The same turns and mirrors carry the whole set onto itself, and each row onto the other rows of its family. Which rows share a family with each named row? Give them in list order.
These 32 rows form 4 families of 8 rows each.
K_970: [-19   7  -2 -22  -6  -8   7  -2 -16   1   7   2]
K_503: [-30   4  -5  -2  13 -11  13 -18 -10  14  -8   5]
K_522: [ 10  16   0  16   5 -16  -8 -31   7  16 -14  -6]
K_788: [-22   2  -9   6  23  -5  10 -15  -9  15 -11  -8]
K_936: [ -5   5  -5  17 -18 -20  19  -9   2  11   2   0]
K_656: [ 12  15 -13  23   3   0  -7 -30   6   8 -12  -7]
K_451: [  4  20 -16 -11 -14  -2 -15 -25   8   0  11  11]
K_747: [-14  13   4 -14 -14 -18  -1   0 -10 -10   8   2]
K_843: [-16   6 -13 -14  -8   8   9  -1 -16  -9   8   2]
K_292: [  1  12  -5  -9  27   5  -5 -26 -16  -7  -2   1]
K_580: [  5   2 -10  23   4   0  -7 -24  -5  13 -19 -12]
K_978: [-21  -3 -16   4  12  -3  18  -4 -11  15  -4   1]
K_21: [-13   3   1  11  11  -6  18  -6 -18  10 -15 -14]
K_726: [ 21  21  -9   3 -15   3 -13 -14  -1  -6   4 -10]
K_55: [-6 19 -3 18  8 -2 14 -1 10 -2  8 -3]
K_874: [ -9   6 -12  -8 -15  -9 -10 -25 -10  27 -19   2]
K_834: [-11  11 -13 -17  -8  -8 -13 -18 -14  12 -26   6]
K_143: [ -5  23 -19 -12  20   0 -12 -15  -8  -4 -15 -10]
K_172: [-16  22  -3 -21  -8  -9   7  -8  -6  -5  15   9]
K_356: [  9  15  -7  18  12  -9   5 -15 -10 -14  12   5]
K_645: [  4  10 -18  17  11   9   2 -32   1  19 -12  -5]
K_60: [ -2  17  -9 -15  15  11 -19 -23 -12  -1  -7  -4]
K_265: [ -8  21   2 -11  19  10  -9 -22 -14  -1   7 -11]
K_390: [  2  12  -1  18   6   0  12 -14   4  -4  21 -10]
K_716: [  1   2 -15  11 -23 -19  11 -12   5  12 -11   6]
K_736: [ -4   2   6  13 -24 -10  11 -16  -2  13  11   6]
K_180: [-17   6  -6 -17 -14  -1  -5 -18   0  23 -16  -9]
K_512: [ -9  12  -9  12 -28 -14   5  -7   6  14  -4  -4]
K_630: [ 14  21  -5  -6 -26  -4 -10 -17  -1  -6   6   4]
K_105: [ -2   3 -11 -16 -12  -5 -14 -30 -21  13 -14   1]
K_684: [ 13  25   3  -2 -15  -6 -17 -28   1  -7   0  -6]
K_985: [  0  19  -1  10  13   0  12  -7   0 -17  14  -6]

The rest of the family of K_172: K_292, K_580, K_978, K_834, K_390, K_512, K_684
The rest of the family of K_143: K_522, K_451, K_843, K_21, K_356, K_736, K_180

The same turns and mirrors carry the whole set onto itself, and each row onto the other rows of its family. Which rows share a family with each named row? Give them in list order.
These 18 rows form 3 families of 6 rows each.
K_126: [ -9  11  10  11  10  -7   4   0  26  -9 -23  11  -6  16   7  -7  -6   1
   5 -16   2   1  -7]
K_219: [  0 -20 -14  -8 -12   4 -15 -18   0  17   1  -4   1  -1  -3 -11   1  -2
   0  13 -15 -29   6]
K_202: [-11  17   8   3  18  -7  -1  14  16 -23 -16  -7   1   8   4  -4 -15  -9
   5   5   6  -7 -21]
K_386: [-14  13   8   8  21  -1   6  13  16 -11 -12   6   0   4 -14  13 -12 -11
   1  -6  -2  14   2]
K_144: [ -2 -15 -17 -10 -21  -4 -17 -12  -1  10  -9  -3  -3 -12  13 -13   0  -3
  11  16  -5 -21   0]
K_291: [-10  -8  -5  -9 -25   1  -3   4 -20   1  -5 -14   1 -11  -3   7   9 -24
   0  16 -17 -19  -3]
K_590: [ -6  23   0   2  14  -8   6  -5  23   1 -16  10   5  19  -2  -9 -11  11
   5 -10   9   0  -8]
K_57: [ -6 -14  -5   1 -15   3  -5  -6 -21  19  12 -10  15   4 -11 -10   0  -4
  20   4 -17 -12   9]
K_432: [ -8 -17 -13  -4 -19  -3 -15 -14  -2  16  -6  -1   9  -7  10 -15   3 -11
  15   9  -5 -31   0]
K_816: [ -6 -12   2  -4 -23   4 -13   7 -17   5   5 -16   1   4  -3   0   9 -11
  -1  13 -25 -28  -4]
K_935: [-10  26  10   6  11  -5   7  21   6  -5  -8   6   3  16 -12  13  -3   2
   3  -8  -6  10  -5]
K_9: [-13 -18   0   6 -24   5  -7  -2 -13  23   3   0   8  -8  -4  -2  10 -12
  19  -5 -15  -7  12]
K_664: [-11  17   4   8  16  -6   3  -9  22   6 -17   6   4  22  -2  -9   0  10
   5 -12   8   3 -13]
K_976: [-11 -15  -1   1 -25   3   2 -10 -15  19  -1  -6   5 -11  -9  -8   7  -5
  20  -3 -12   3   7]
K_253: [-15  22   5   8  19  -6   6  17   2  -4 -10   5   6  22 -12  18   3  -7
  -1  -4  -4  10  -4]
K_842: [-15 -15  -2  -7 -18   6 -12   7 -13   7   1 -12   6 -14  -5   6   8 -25
   0  17 -14 -25  -5]
K_68: [ -6  25   3  -5  16  -2  -6  16  22 -12 -13  -2  -2   7  -3   4 -10   2
 -10  10   4  -9 -22]
K_813: [ -7  20  -1   1  23  -6 -16  14  18  -9 -12  -5  -2  12   5   4  -5   2
  -3  13   5  -7 -24]

The rest of the family of K_9: K_590, K_432, K_935, K_842, K_68
The rest of the family of K_291: K_144, K_664, K_976, K_253, K_813

